(in the rows, 128 means zero)
Each named move below is a turn or a mirror, shown by a few rows before and after it. Which moves, in which order, take the first row of each later pair to the second? The first pair is answered.
move vun:
[169  85 146 162 157 137 102 114  88 114 115  72] -> [112  54 118 128 153 172 167 124 150 131 173 126]
[141 119 129 121  92 103 163 129 107 178 110 154] -> [148 122 135 125  93  96 157 128 102 177 104 144]
[108 131 119  99 140 147 109 123 139 126 132 160] -> [129 143 128 112 141 135  82 119 115 122 112 138]
move pogi:
[ 97 122 126 111 128 106 147 128 145 147 128 120] -> [116 122 124 155 122 101 121 135 124 114 117 101]
[133 154 170 111 182 127 115  95 146 116 141 105] -> [135 159 171 121 178 126 111  96 143 107 136  98]
[129 107 110 147 120 140 173 163 131 137 125  91] -> [147 104 105 156 125 137 163 160 125 143 131  98]
[106 131  99 139 134 147 104 121 147 114 134 154] -> [109 129  98 138 136 146 103 120 144 117 134 156]
move pasev:
[135 128 133 124 168 127 112 120 125 130 139 101] -> [117 122 129 130 165 135 120 120 143 112 148 105]
[125 133 116 135 125 131 103 118 133 107 138 163] -> [146 140 123 136 129 122  94 114 113 126 128 154]
[127 116 109 113 107 132 176 163 119 149 101 143] -> [135 118 110 113 105 125 172 160 115 156  95 142]
move Gem:
[130 154 166  99 152 118 147 130 129 176 101  89] -> [111 169 144 149  88 124 117 146 128  95  74 133]
[135 149 148 137 152  88 134 150 139 113 120  86] -> [131 167 154 117 145  83 123 146 138 116 102 108]
[107  99 119 142 120 144 140 150 155 121 146 121] -> [109 119 141  96 137 132 135 130 151 161 132 140]
[168 120 139 114 140 138 143 124 148 121 156  90] -> [155 156 147  90 114 128 115 110 144 119 116 143]
move riv:
[146 116 124 132 114 125 148 154 112 143 132 127] -> [131 130 131 132 153 138 112 118 124 106 140 116]
[152  94 122 135  91  96 190 187 103 151 112  62] -> [119 148 147 138 177 119  86 103 128  54 120  53]
[139 119 135 144 123 116 127 144  96 137 120  99] -> [133 128 139 143 142 121 106 128 104 118 123  93]
[142 129 127 166 165 123  89 118 133  96 157 114] -> [159 136 120 159  89 100 106 149 110 131 114 157]
Now pairs of rows:
Between the rows of a pair lie two moves.
[148 151 142 146 110 123 119 153  60 159  84 121] -> [ 99 155 155 116  98 125 143 156  89 153  72 110] : pogi, pogi
[113 170 129  95 140 107 143  96 143 181 143 151] -> [107 189 150 114 126  95 120 101 128 144  98 106] : vun, pogi
[157  92 135 156 101 106 138 148 108 132 120  83] -> [113  99 148 115 100 117 171 144 135 146 118  87] : pogi, pogi
[157  93 115 159 131 122 127 130  89 129 130 110] -> [101  85 112 132 114 138 169 138 135 123 143 125] : vun, pogi
[ 78 131 131 152 100 139 137 122 151  77 140 107] -> [106 132 158 115 152 124 138 104 130 144 140  63] : vun, Gem
[134 132 111 140 116 129 107 128 125 100 132 153] -> [107 138 119 114 107 130 124 129 145 104 127 149] : pogi, pogi
[137 136 151 118 156 120 111 120 120 129 105  75] -> [ 83 126 124 102 123 145 140 127 167 113 133 145] : Gem, vun
[187  78 100 134 122 143 106 124 130 106 137 137] -> [121 103 135  64 117 139 139 114 167 122 101 120] : Gem, pogi
[140 110 142 137 156 121 149 141 129 132 133  64] -> [135 103 132 145 149 128 148 143 130 123 144  70] : vun, pogi
[128 130 112 113 168 137 110 107 149 129 134 159] -> [161 137 117 123 135 111 109 130 113 152  96 156] : riv, vun
[ 79 121 128 106 145 155 146 117 168 107 151 117] -> [120 159 156 114 143 128  88 101 119 100  94  96] : Gem, vun
[136 129 120 142 138 129 142 122 146 117 137 117] -> [144 126 122 143 139 123 144 128 139 128 136 109] : riv, Gem
[132 139 121 139 170 142  87 128 100 114 137 103] -> [104 154 110 124 136 148  87 129 118 100 133 159] : pogi, Gem
[151 143 128 122 148 127 110 118 115 151 147 101] -> [119 158 112 117 112 137 108 116 131 126 138 160] : vun, Gem
[170 153 156 129 114 126 124 116 118 135 117 153] -> [140 129 140 158  97 140 151 140 143  94 137 128] : pogi, Gem
[102 154 131 134 110 134  98 115 171  84 109  83] -> [125 163 139 109  76 113 109 127 145 136  75 107] : Gem, riv
[111 114 121 129 107 132 154 131 160  97 139 155] -> [153 106 129 155 108 114 153 141 121 111 120 102] : vun, riv
[117 105 116 127 143 162 165 108 102 158 132 145] -> [ 93 132 128 132 143 165 130  87 109 108 110 138] : riv, pogi
[132 134 132 160 135 123 103 142 123 105 130  89] -> [139 153 121 133 124 123  92 130 119 129 128 170] : pogi, Gem
[108 116 130 125 150 157 144 141 148  89 142 104] -> [132 153 138 114 108 132 116 140 109 111  84 153] : riv, pasev
[148 121 132 119 163 113 127 108 117 141 148 135] -> [132 127 137 146 143 112 120 116 114  91 129 104] : pogi, pogi
[150 141  88 134 104 123 156 126 133 148 155 174] -> [146 161  94 134 109 122 128 112 131 130 141 186] : riv, riv
[144 125 136 153 140 124 130 140 118 134 132 104] -> [145 127 135 154 124 120 131 147 113 140 122 108] : riv, riv
[ 58 124 134  91 139 144 171 126 171 117 132  99] -> [108 151 155 124 133 114 104 118 116  92  78  60] : vun, Gem
[137 132 126 131  99 144 170 176 113 142 129 104] -> [120 150 147 107 172 160 138 128 134 122 151  87] : Gem, riv
[117 119 117 158  99 112 125 141 108 106 111 101] -> [116 130 141 105 145 107 127 116 109 158 116  88] : riv, Gem
[141 107 115 122  75 114 164 175 130 170 112  95] -> [160 106 111 131  76 112 153 173 117 169 109  95] : vun, pogi
[103 146 165  49 172 112 118  97 143 164 131 145] -> [ 94 125 114 152  62 123 124 155 139  67 114 172] : riv, Gem
[130 115 126  91 127 112 164 153 118 191 134 143] -> [ 91 145 146 112 174 132 100 106 140  88 130  99] : riv, pogi
[121 190 158 100 162 137 105  74 132 110 102 154] -> [125 134 130  89 106 133 204 136 138 180 124 169] : vun, riv
[116 128 125 145  97 131 130 133 120 113 117 138] -> [122 112 135 138 127 130 148 135 125 136 135  96] : Gem, pogi
[127 143 130 111  86 106 128 149 114 122  90 157] -> [130  98 114 137 104 121 168 170 134 118 140 112] : vun, Gem
[123 131 148 111  96 122 165 152 108 100  88  95] -> [181 119 138 132 126 117 146 147  76 125 112  98] : Gem, pogi
[119 122 137 142 128 131 119 130 130 101 129 107] -> [116 141 143 128 120 125 107 122 128 107 108 128] : Gem, Gem
[132 105 128 129 103 121 152 146 130 120 138 121] -> [147 119 138 102 116 110 140 132 121 152 129 138] : pogi, Gem
[ 88 149 127  98 136 135 104 104 129 125 142 147] -> [ 88 132 123 100 153 139 125 110 137 130 163 127] : riv, riv
[151 122 123 102 176 142 153 129 123 204 168 127] -> [131  95  91 141 141 160 174 157 146 158 191 136] : Gem, riv
[ 98 128 144  97 119 122 181 143 122 159 109 138] -> [117 117 139 166 137 124 150 146 110  94 119  76] : pogi, riv
[127 120 130  87 143 132 167 119 138 194 155 172] -> [162 143 121 133  98 117 115 128  94 157 110 200] : Gem, pasev
[103 126 127 120 165 141 177 121 153 129 176 117] -> [107 139 136 153 157 135 144 120 138  80 150  85] : vun, pasev
[124 153 126 143 126 102 126 144 113 160  55 113] -> [111 138 105 181 108 116 130 160 127 113  75 115] : vun, pogi
[134 125 102 151 119 143 117 130 142 118 155 176] -> [125 133 122 107 133 136 136 116 146 160 145 176] : vun, pogi
[159 118 131 166 103 116 119 144  82 120 126 106] -> [120 132 156  87 123 111 156 129 110 173 113 107] : Gem, pogi
[ 88 139 137 120 103 131 132 127 136 120 113 145] -> [109 109 134 133 116 128 159 146 129 144 133  98] : vun, riv
[154 136 148 164 111 133  87 117  96  88 109 119] -> [140 116 166  96 163 133 145 109 124 169 141  97] : Gem, pogi
[125 139 143 113 170 120  97  99 128 120 100 103] -> [135 126 136 117 108 105 137 143 113 153  74 112] : riv, pogi
[124 149 148 144 135 130  76 104 118  50  97 100] -> [159 106 138 112  86 104 168 164  97 175  92 104] : riv, Gem
[159 111 121 128 149 124 129 129 121 141 156 111] -> [155 124 118 149 135 125 100 126 116 105 140 123] : riv, Gem
[127 132 126 127 115 123 121 117 117 142 111 137] -> [120 135 124 120 119 125 118 110 126 138 112 140] : riv, Gem
[150 127 129 169 145 134  93 131 115 133 130 100] -> [108 149 120 142 123 144  94 119 145 122 125 170] : vun, riv
[144  84 117 156 126 157 172 152 143 102 165 173] -> [194 128 166 123 162 120 121 120  85 152 108 141] : Gem, vun
[134 115 118 149 140 139 121 136 137 103 153 117] -> [127 135 125 102 141 136 116 120 142 139 139 164] : pogi, Gem
[131 154 143 117  99 133 127 122 166 128 137 212] -> [146 134 155  89 142 130 155 119 170 173 161 174] : Gem, Gem
[ 93  96 112 138 127 137 127 153 161 117 130 109] -> [154 100 117 137 156 127  99 137 124 162 136 126] : vun, pogi
[114 106 123 127 135 130 148 147 157 114 158 105] -> [138 100 114 132 147 131 140 144 143 132 171 118] : pogi, pogi
[134 153 138 134 123 124 156 112 147 116  83 123] -> [163 144 125 163 126 128 140 117 133 105  95 131] : vun, pogi
[152 119 134 136 103 109 141 110  84 114  88 114] -> [153 111 114 146  87 116 145 116  89 108 109 148] : pogi, Gem
[ 74 149 140 104 142 125 118 113 157 117 118 129] -> [138 148 139 138 154 114  77 110 110 122 118 126] : vun, pogi
[ 91 137 118 153 117 152 105 119 155  56 135 132] -> [ 94 168 142  90 135 134  92  93 151 107 110 160] : Gem, Gem
[100 129 127 155 145 122 123 127 137  75 125  80] -> [ 91 150 120 137  85 113 135 139 131  92  88 144] : vun, riv
[131 110 139 131 137 136 124 118 136 114 142  94] -> [138 101 136 129 115 129 144 139 131 135 138  97] : riv, riv
[ 77  84 145 154  78 130 184 182 168 110 137  43] -> [142  68 128 109 127 133 190 159 154 219 195 119] : pogi, pogi
[119 126  98 114 138 128 128 104 135 148 165 216] -> [182  92 107 151 142 101 145 135  88 185 160 135] : vun, riv
[105 115 130 167 120 113 123 141 126 133 152 112] -> [ 93 117 134 146 121 114 136 139 138 149 157 122] : pogi, pogi
[105 123 148  83 102 121 152 160 157 153 114 111] -> [146 128 143 145 144 127  76 134 128  90 126  86] : riv, pogi
[112 127 143 109  88 120 158 151 131 137  91 116] -> [164 115 130 112 114 117 148 144 112 177 118 148] : pogi, pogi
[133 152 115 109 135 131 105 106 138 146 129 167] -> [109 165 125 114 118 125 104 106 145 111 102 136] : pogi, vun
[ 98 140 115 134 117 120 101 124 109 110  97 131] -> [ 83 110 102 125 120 130 146 142 136 134 135 130] : vun, riv
[132 110  88 167 103 146 141 155 139 107 151 162] -> [ 81 125 133 122 115 139 164 147 158 110 115  83] : Gem, pogi
[171 129 133 157 114 136  72 132  93 126 101 169] -> [123  93 111 136 145 171 125 130 158 129 176 184] : vun, riv
[101 107 107 140 140 134 166 126 168 120 166 134] -> [138 163 130 125 125 105 100  99 121 132 102 174] : riv, pasev
[145 149 108 163 140 141  94 125 126  96 158 161] -> [ 90 146 140 101 162 144 149 124 163 129 157 111] : Gem, pogi
[ 98 114 103 119 151 152 147 125 168 113 176 141] -> [151 159 125 110 120 112  93 115 106 150 100 169] : riv, pasev
[156 138 144 149 128 120 106 138 114 119 126  88] -> [125 144 131 145  92 129 116 151 131  97 114 121] : pasev, riv
[187 144 135 170 120  85 102 147  87 116 125  67] -> [187 105  95 156 149 117 135 144 123 157 208 134] : pasev, pogi
[133 116 134 130  88 123 126 137 119 140 106 142] -> [127 113 142 145 142 138 100 112 134 102 132 111] : Gem, riv
[100 142 154 132 115 115  98 137 133  79 101  99] -> [104 153 167  99 134 106  99 123 132 112  96 107] : Gem, Gem
[116 119 114 134 117 130 150 138 142  98 156 109] -> [137 137 122 144  99 115 122 139 111  95 122 109] : vun, riv
[153 132 109 167 141 134  91 118 126  96 146 164] -> [ 93 123 140  98 164 137 152 115 170 133 149 117] : Gem, pogi
[131  86 125 106 137 156 134 141 129 155 174 195] -> [110 126 163 140 100 132  94 144 104  72  84  97] : pogi, vun
[116 101 141 126 149 129 175 152 135 157 141  68] -> [147 164 144 127 166 121  68  98 102 125 111 141] : riv, pogi
[115 146 121 127 137 131 118 128 143 108 119 112] -> [142 137 120 131 155 129 109 129 131 122 133 108] : Gem, pogi
[101 115 103 109  70 130 128 131 141 119  95 142] -> [138  94 114 132 108 118 125 139 115 127 107  69] : Gem, vun
[ 95 145 134  98 141 127 128 106 156 121 124 136] -> [132 149 141 117 114 102 123 125 113 142  89 114] : riv, vun
[116 146 103 160 114 151 113 134 139  74 129 165] -> [124 171 132  94 140 138 108 109 135 139 109 185] : Gem, Gem
[139 137 159  99  98 108 123 105 104 138  77 140] -> [148 134 156  99 102 107 122 106  97 148  83 147] : pogi, pogi
[160 108 123 168 103 116 132 150 122 143 134 117] -> [111 119 135 144  93 115 155 151 149 134 118 108] : pogi, pogi
[ 91 132 109 124 110 143 138 120 163 103 144 175] -> [106 110 112 113 132 143 168 130 163 145 165 145] : riv, Gem
[121 122 130 132 145 137 128 117 138 109 151 132] -> [132 130 140 115 154 128 121 107 123 130 137 135] : Gem, pasev
[135 145 140 122 137 122  90  91 122 109 108 127] -> [149 122 123 147  88 110 124 132 107 124 100 129] : Gem, riv
[ 85 127 118 137  96 137 136 141 141  78 124 124] -> [128 126 149 116 154 116 130 127 113 135 121  65] : Gem, vun
[145 126 149 134 168 127 123 116 120 139 127 101] -> [114 150 153 111 150 128 115 109 137 131 108 137] : pasev, Gem
[134 143 153 109 134 117  97 109 111 133 103 158] -> [128 132 155 116 166 129  94 100 122 120 132 131] : riv, riv
[ 97 109 121 139 137 145 160 141 156 120 155 123] -> [101 113 116 137 103 132 166 155 142 134 134 143] : riv, riv
